In the data rows, the value 128 means zero.
A hidden rule labels the rows of this table. It goes by one to three of the table's principal directions, not those with the most spread.
[137 120 139 157 145 103 132 147 125 146 118 122 145 142 116 110 216 172 135 108 152 114 118  84  95 140 128 161 171 108 136  87 183 115  96  81 118 138 125 115 130 128 128 101 166 145 139 152 174 147 111 143 167 149 129 152 157 121 122] D
[173  62 186 122 157 121  85 131 176 151 106 103 118 106 157 140 136  96  74 139  55 142 140 151 170  84  55 136 101 117 173 125 114 141  80 115 106  97 123 106 107 138 151  78  93 200  86 110 107 138  50 135 127 104 154 145 134 160 193] C
[113 206  87 133 102 114 154 126  90 130 139 127 153 179  82 129 121 167 166 123 197 114 139 119 125 160 184 111 121 127 109 121 130 117 160 138 120 154 132 129 146 110  75 140 160 108 111 132 139 135 215 113 106 127 101  95 109  97 107] C
[130 132 122 136 136 114 121 127 131 126 135 150 140 117 117 136 141 120 136 144 149 161 166 160 119 125  89 121 132 109 120 115  97 113 135 104 101 126 130 125 159 134  85 143 114 147 103  84  91 117 178 111  87 108 114 126 158 157 131] C
[148 113 175 157 193 164  85 165 153 127 148  93 135 111  95 131 172 108  99 152  97 143 140 139 134  89  99 160 141 115 160  94 107 135  80 131 107 130 123  99 104 139 129 110  93 179 108 123  92 151  77 138 139 127 176 145 142 128 180] D
[154 187 141 145 116 162 121 153 104 132 162  75 121 133  71 136  73 138 146 132 110  75 115 157 173 143 155 135  61 165 147 147 103 137 145 171 135 163 107 104  76  63 157 189 121 117 118  86 143  89 134 162 146 147 130 121 130 152 128] C
[139 116 146 141 125 135 124 130 133 133 132  82 135 119 132 131 122 119 109 139 111 118 136 120 154 112 102 133  84 127 158 136 140 124 105 145 132 145 146 124 124 131 153 142 119 151 124 142 140 147  72 123 135 112 143 131 116 139 156] C
[144 127 114 141  79 114 142 134 132 154 126 111 139 145 113 138 137 147 128 109 159 106 120  92 139 138 135 121 106 120 139 128 158 124 134 111 118 149 113 135 130 108 113 144 149 154 137 146 146 150 136 111 139 155 136 124 102 122 125] D
[185  81 144 117 158 146  95 136 178 143 122 117 103 113 121 141 158 113  91 125 119 146 132 134 153 138  54 139 120 102 142 135 121 122 113  88  86 115 112 128 141 136 119 128 122 208 116  97 109 114  82 139 141 138 160 148 142 170 166] D
[106 106 139 170 151 144 126 154 161  98 153 143 107 107 124 132 145 139 157 140 108 166  68 128 104  84 125 173 143 119 126  94 133 114 118 158 151 112 114 122 115 158 155 105 115 143 147 138 112 117  53 131 152 140 137 175 156 117 115] C
[115 163 148 145 107 100 143 107 119 172 137 109 166 104 158 102 135  78 120 114 134 129 193 156 148 165 120  97 148 128 163 148 122 142 124 175 128 143 120 103 127  99 167 135 129  99 118 134 127 144 147 112  76  81 129 130  96 155 157] C
[155  99 129 101 139 103 146  93  96 106  82 150 121 141 177 108 100 118 120 117 112 129  98 114 106 150 162 101 116 155 123 132 153 146 126 102 127  83 122 146 106 155 110  73 156  89 104 153 128 162 146 115 129 119 118 130  71 103 139] B
[115 103 173 178 134 120 100 160 155 121 149 144 122  82 151 139 171 135 157 151  93 172 112 140 110  61  72 163 145 115 133 101 122 108  92 129 134  97 147  91 117 145 160 124  80 150 141 116  88  90  79 117 140 124 126 169 204 158 143] D
[134 105 122 122 108 107 122 127 135 149 131 144 125 131 119 131 145 148 129 127 139 131 112 136 113 133 124 129 140 116 111 113 149 127 133  99 131 126 132 119 136 117 130 118 142 126 123 120 144 108 127 142 149 149 116 128 142 145 119] C
[115 110 110  97 110 118 119 114 141 129 112 148 117 143 128 157 112 143 113 127 139 144 125 134 124  98 127 111 132 118 112 137 101 131 143 114 123 117 150 141 144 135 102 115 101 157 109 115 100 122 162 120 106 127 135  91 132 129 113] C
[154 126 104 125 121 144 136 128 134 132 139 125 111 127  92 111 110 115 127 126 133 114 116 134 135 166 134 125 125 136 113 142 130 127 160 123 142 148 102 144 140 123 153 142 147 115 139 110 154  90 109 161 143 158 123 132 116 130 106] D
[122 144  73  87 121 127 150  95  88 115 120 109 129 167 114 116  71 174 118 121 152  80 120 116 149 175 181 111 108 155 107 128 140 140 157 127 123 161 122 158 133 104  96 132 160  95 112 116 180 148 178 123 119 132 106  90  86 111 120] C
[123  93  97 106 168 122 135  93 130  92 109 133 114 132 182 116 146 169 120 124 140 141 103  97 129 146 121 133 163 127  99  98 171 113  96 124 118  95 153 146 163 168 109  99 148 118 137 181 152 164 113  89 123 116 118 138 124 104 161] C
[ 72 133 117 135 121 155 125 138 160 107 154 147 129 101 164 153 167 123 143 137 157 183 147 103 125  95  90 134 170  97 126 139 128  99 103 159 129 122 168 139 172 158 131 186  86 144 194 155  71 133 119  74 114 130 141 130 171 119 130] D
[133 161 145 164 142 126 129 158 119 101 143 126 124 132  85 116 139 149 164 128 117 117 103 144 140 131 122 153 120 129 151 111 115 113 135 132 115 129  98 107 117 107 139 163 126 135 124  73 133  83 153 141 122 134  92 171 188 146 113] C
[165  90 180 136 181 140 100 155 170 158 116  88 120 133  79 116 140  96  87 128  60 119 107 139 142 104 145 156 123 138 185 109 118 165  96 136 145 136  75 117  63 120 185  54 131 176  96 133 144 162  22 188 177 145 180 146  89 103 151] D
[118 139  92 119 140 130 162 106 119 114 133  97 125 147 166  99 149 175 121 105 158 100 119  78 157 183 145 133 138 128 124 117 191 120 108 150 119 152 132 146 154 131 133 129 180 111 152 173 200 170  99 103 135 125 105 141 111 109 150] D
[148 105 123 142 127 140 129 149 157 117 135 115 108 121 137 139 152 162 138 105 128 129  97  88 150 128 110 151 126 119 146 114 163 104 104 113 117 132 105 145 126 122 136 160 134 161 151 105 139 123  87 110 157 169 134 166 159 139 133] B
[ 70  83 140 151 142 139 124 137 172 106 159 182 109  80 201 132 166 131 149 144 125 182  89 116  78  81 100 172 176 101  89 101 153 120 117 149 148  97 145 122 146 181 141  95 119 117 184 184 113 128  38 105 160 113 127 175 157 131 122] C
[100 131 119 109  85 100 152 113 143 155 142 137 127 133 161 126 128 114 127 118 157 144 130 145 135 145 151 100 144 106 123 136 136 143 150 172 141 116 126 128 143 117 139 134 155 123 125 150 134 149 132 109 101 113 103 131  99 129 128] D
[138 129 141 124 120 126 138 134 110 107 126 122 114 126 153 127  99 117 147 130 108 133 100 131 131 123 161 120 111 149 124 132 140 124 130 144 158 102 132 136 108 139 156 137 137  89 121 127 135 118 101 131 147 131 109 142 117 116 122] D
[156  66 136 104 123 134 118 108 182 164  93 127 108 124 161 130 131 103  76  99 127 144 120 107 151 133 103 116 129 125 146 160 141 140 114 124 120 104 110 145 124 147 154 109 138 176 150 186 124 169  74 120 143 136 169 126  83 120 146] C
[140  85 190 128 103  92 107 149 174 144  93 193 121 115 164 167 112  91 139 141  76 162 100 151  90  31 104 139  95 114 134 131 111 136 136  96 163  78 124 123 116 169 138  66 105 151 115 138  95 102  81 163 159 109 112 129 148 122  89] C
[105 173 144 148 118 133 107 156  92 115 138 128 151 124  78 163  99 136 153 166 126 126 159 155 109  63 123 137 108 146 121 130  53 122 148 118 131 151 154 115 120 121  98 174  64 130 119  83  76  98 209 143 104 110 128  74 178 130  91] C
[102 209 102 124 100 114 155 101  51 129 127 117 173 132 124 101  83 115 165 130 144  84 176 139 123 179 178  91 124 163 124 149 127 133 150 156 153 154 147 125 126  88 129 166 137  34 131 128 153 120 221 116  93 103 104  97  96 118 121] D
[ 88  82 147 116 116 124  97 136 167 140 122 175 138  99 130 167 145  89 123 141 123 173 140 131  74  65  89 138 169  86 135 136 110 124 133 100 147 116 156 136 150 155 127 134  79 144 150 120  68 108 120 130 134 122 174 120 148 145  99] C
[133 131 129 112 110 126 132 110 107 148 121 116 144 123 144 122  87 108 105 144 103 102 156 151 142 130 126 110  87 143 126 141 120 152 133 135 133 145 132 124 118 117 121 107 129 117 114 134 145 146 131 137 116 108 117  98  98 127 145] A
[143 200 136 174 114 139 139 155  97 133 149  99 158 138  68 111 158 113 136 108 132  91 168 134 154 167 129 116 124 131 176 144 113 125 126 123  89 177 100 100 110  66 134 164 106 134 119  53 116  93 190 134 102 157 131 142 150 160 128] D
[128 143 103 140 105 101 134 123 106 123 113 150 139 156 117 140 137 169 150 127 165 122 130  92  95 111 139 122 128 122  97 115 131 113 144  88 115 126 153 130 148 145  67  97 127 130 110 140 119 122 193 108 110 125 122 100 130 110 110] C
[132 124 119 133 126 150 116 131 129 146 127 109 114  97 135 119 136 113 139 119 120 137 148 114 128 140 116 122 146 131 114 147 126 112 120 141 151 116 153 131 118 133 159 145 124 124 142 139 131 102  94 120 132 132 165 144 131 136 147] C
[126 176 121 133 167 146 132 115  96 119 150 100 132 118 111 107 123 123 160 134 141 111 147 137 114 176 155 130 129 155 123 137 133 123 120 167 155 140 152 117 113 103 161 170 147  63 137 147 149 121 127 139 142 118 144 131 114 139 135] C
[145 144 154 179 185 144 121 169  87 103 157  86 148 132  86  98 175 137 142 151 123 122 135 104 121 142 136 169 139 142 137  81 155 110  96 101 115 156 115 109 109 140 129 133 148  94 124 118 151 144  88 143 175 139 128 163 143 115 148] C
[182  94 153 110 173 142 122 113 113  94  89 100 116 128 140 115  55  86 115 133  62 122  81 133 141 127 171 122  99 178 164 130 132 147 110 145 155  81  96 150  69 149 159  93 127 102  95 132 118 157  84 136 145 128 159 142  52  89 156] D
[163 185 127 125 136 149 136 143  50 115 112  79 136 157  61 107  94 120 125 105 106  67 143 128 152 173 203 105 137 187 150 150  97 140 141 118 129 154 100 132  72  78 150 166 118  79 104  61 138 103 211 169 120 169 140 102 117 109 105] C
[ 93  88  93  96 114 104 129  89 169 151 129 155 117 140 175 127 148 170  90 131 159 140 125 115 132 125 101 122 152  93  86 114 144 147 133 131 103 128 150 127 181 153  90  55 142 164 128 189 146 162 118  98 102  98 111 100 111 121 159] D
[105 124 110 115  97 115 139 114 132 148 113 133 136 128 155 125 137 120 117 104 121 127 144 116 137 133 141 100 152 117 130 133 141 135 121 137 136 129 138 134 134 121 133  93 126 125 125 141 139 138 129 107 107 128 136 126 108 118 143] C
[148 136 122 108 145 132 118 103 117 125 106 132 127 129 110 116  67  95 128 138 108 121 136 145 116 136 160 105 115 171 129 158  93 150 146 130 152 124 122 145 105 126 146  99 108  95 105 119 110 115 141 145 125 121 154  93  71 114 124] D
[119  95 110  91 137 132 123 103 148 130 107 146 118 125 189 136 152 136 103 110 149 150 135  98 123 138 115 111 154 112 110 133 150 132 107 109 105 105 153 147 150 151  93  99 132 147 138 169 118 168 119  84 129 120 152 121 102 124 165] C
[179 155 129 148 172 152 113 146  84  95 114  80 121 148  62 120 109 153 124 136 103  93 139 119 156 132 121 138  94 162 147 127  76 121 126  97  84 142 109 127  94 117  92 138 100 168  83  51 109 109 187 139  99 135 144 118 151 128 142] A
[115 117 147 140 148 123 117 144 131 114 125 131 137 122 148 146 166 139 140 139 127 153 127 102 105  89 112 149 143 110 130  99 142 113  97 114 127 113 153 125 135 161 105 119 120 139 135 155 110 154 110 110 141 114 140 136 148 112 142] B
[121 161 117 154 106 134 153 138 105 134 124 108 124 135  88  92  92 118 159 101  95  91 113 118 136 148 193 126 123 161 150 146 125 130 149 171 175 145  92 135  74  96 192 122 142  89 129 106 167  94 116 151 128 153 129 156 112 105  92] A
Here are more rows. What is the label of each one?
[140 137 137 122 164 148 128 129  97  68 102 104 125 139 150 132 101 149 119 136  76  96 113 111 160 106 119 139  86 153 152 125 123 126  95 121 104 120 136 136 112 138 105 120  98 143 119 103 129 140 137 115 119 117 115 129 150 111 152] D
[122 146 106 130 162 144 139 124 136 108 124 117 127 152 114 111 174 142 122 100 166 124 118  76 121 161 159 130 185 120 137 122 149 124 115 136 116 136 124 144 148 143 126 115 140 133 146 167 132 155 134 113 125 142 160 132 100  91 134] D
[141  93 159 133 134 108 110 132 147 152 123 138 131  93 141 123 146 105 123 146  82 130 133 153 114 112  83 142 122 124 130 116 139 136 111 102 151 130 131 112 130 130 167  98 126 123 132 132 154 107  65 167 162 120 120 141 149 152 139] D
[166 148 121 104 108 134 111 120 108 176 133  75 129 140  86 128  85 103  92 125 121  91 177 156 183 168 139  91 102 145 120 152  95 146 156 134 120 160 125 115 117  90 131 127 131 116  73 102 148 109 145 155 108 118 150  88  78 148 163] C
[116 134 134 145 136 130 131 133 116 104 115 161 132 123 176 127 146 143 142 138 114 137 134 103 116  97  99 142 118 126 103 119 141 111 107 110 116 110 152 120 143 171  94  93 123 120 151 164 124 129 128 108 128 110  96 133 168 105 132] C
[154 135 119  75 130 131 147  94 112 121  86 137 137 145 150 137  92  61 102 119 138 133 144 144 126 162 159  77 129 141 136 168 114 149 141 131 128  93 122 159 135 138 106 134 136 116 125 158  93 176 180 126 104 125 148  92  50  91 125] D
[148 179  60 113  98 132 148 113 105 153 132  95 129 181  72 117 124 177 126 107 193  82 148  84 159 200 161 105 119 137  98 146 142 124 162 112 107 187 125 146 158 101  94 128 169 128 123 137 178 123 175 132 127 155 128  77  87 105 126] D
[ 74 128 112 111 120 133 140 109 128 115 145 128 137 103 193 122 150 138 131 129 133 129 134 116 137 149 103 129 157 106 128 127 170 125 103 159 128 130 160 128 160 122 137 160 129 109 178 152 147 144 111  86 123 112 114 148 143 142 160] D
[121 150 116 107 138 137 121 115 142 132 125 144 120 146 125 142 113 126 130 152 161 142 142 132 106 107 132 120 105 123  88 148  97 134 150 144 140 120 168 134 157 165  97 102 131 143 123 191 115 140 129 135 124  92 131  78 102  97 120] D
[ 95 121 134 141 140 139 122 135 125  84 135 166 119 119 150 150 114 157 150 162 120 144  80 142  90  64 117 163 117 125  89 102 116 121 132 137 134  99 156 116 135 167  94 108 103 134 144 155 106 121 126 125 133 108 108 128 168 116 106] C
[103 101 116 116  94  85 149 104 150 111 110 175 115 129 167 144 121 136 146 123 149 168  98 130 108 105 114 113 133 110 124 136 124 120 147 131 133  88 136 147 160 152 121 135 123 145 135 134  97 128 159  96  94 112  99 132 140 132  97] D
[115 180 113 121 106 103 164  90  81 150 133  75 182 144 129  86 107 117 108 106 141  74 168 137 163 200 191  83 146 159 186 137 155 162 113 175 132 179 106 126 111  55 170 151 139  70 117 116 164 177 190 110  87 126 122 101  59 125 154] D
[138 166 125 167 107 113 152 151  87 139 129 106 135 151 104  99 164 148 149  98 143 100 131  90 126 154 178 123 147 140 122 116 150 117 132 119 132 144 119 116 107 117 141 113 160  97 116 134 168 118 144 137 132 150 115 145 130 107 113] C
[136 102  92  85  87 104 137  88 113 127  83 161 131 147 156 152  88 135 116 124 164 129 127 122 110 127 125  93 112 127  96 151 124 125 159  86 113  96 152 159 158 144  64 128 129 143 121 142 110 145 202  98 101 120 125  85  97 123 107] C
[111 167 156 166 129 125 152 163 100 126 145  96 148 132 108  93 179 105 142 105 120 114 126 125 136 153 175 132 181 126 166 111 152 125 112 165 146 135 105 106 104 107 189 155 148  91 140 127 157 131 120 144 129 145 114 178 142 109 119] C
[140 170 163 164 154 158 128 148  93  91 117 127 137 114 117 111  99  85 157 133  88 119 120 137 112 111 157 134 116 170 153 148 101 125 122 152 150 107 118 119  79 136 161 139  96  90 138 122  95 105 139 142 128 127 139 145 129 106 109] C
[139 133  96 104 142 107 137 117 120 119 130 136 112 199  55 120 103 190 125 136 178 115  79 133 117 149 192 132 123 144 106 108 112 151 173 108 111 140  91 142 125 117  88 105 168 139  91 113 142 148 188 154 136 151  98  88  99  96  88] D
[181 111 140 111 135 121 127 118 119 169 115  99 126 151  80  95  88 101  89 123  99  82 118 153 142 172 169 120  94 155 138 135 140 164 152 117 148 155  84 124  90 104 169  73 177 100  84 125 192 128  81 202 167 141 131 118  59 125 125] C
[132  97 109 115 124 126 141 117 141 118 120 139 109 147 148 136 145 143 107 124 164 156 113 103 128 124 125 123 145 119 103 130 138 118 129 118 114 109 136 147 158 168 109 127 140 149 143 168 114 160 130 112 122 141 122 113 124 101 113] C
[106 174 124 134 101 116 156 121  95 116 149 124 138 118 142 103 106 126 159 118 121  94 122 154 141 166 156 117 136 138 141 134 141 131 144 173 148 133 118 115 123  82 167 178 138  70 138  92 158  90 168 127 101 125  80 155 146 152 115] D
[121 118 128 123 105 117 129 115 155 151 135 165 127 126 119 127 114 111 125 125 159 153 123 155 107 130 134 115 135 124 130 150 113 139 156 135 134 123 111 130 131 120 143 143 127 128 136 124  98 120 150 131 121 136 124 116 115 145  94] C
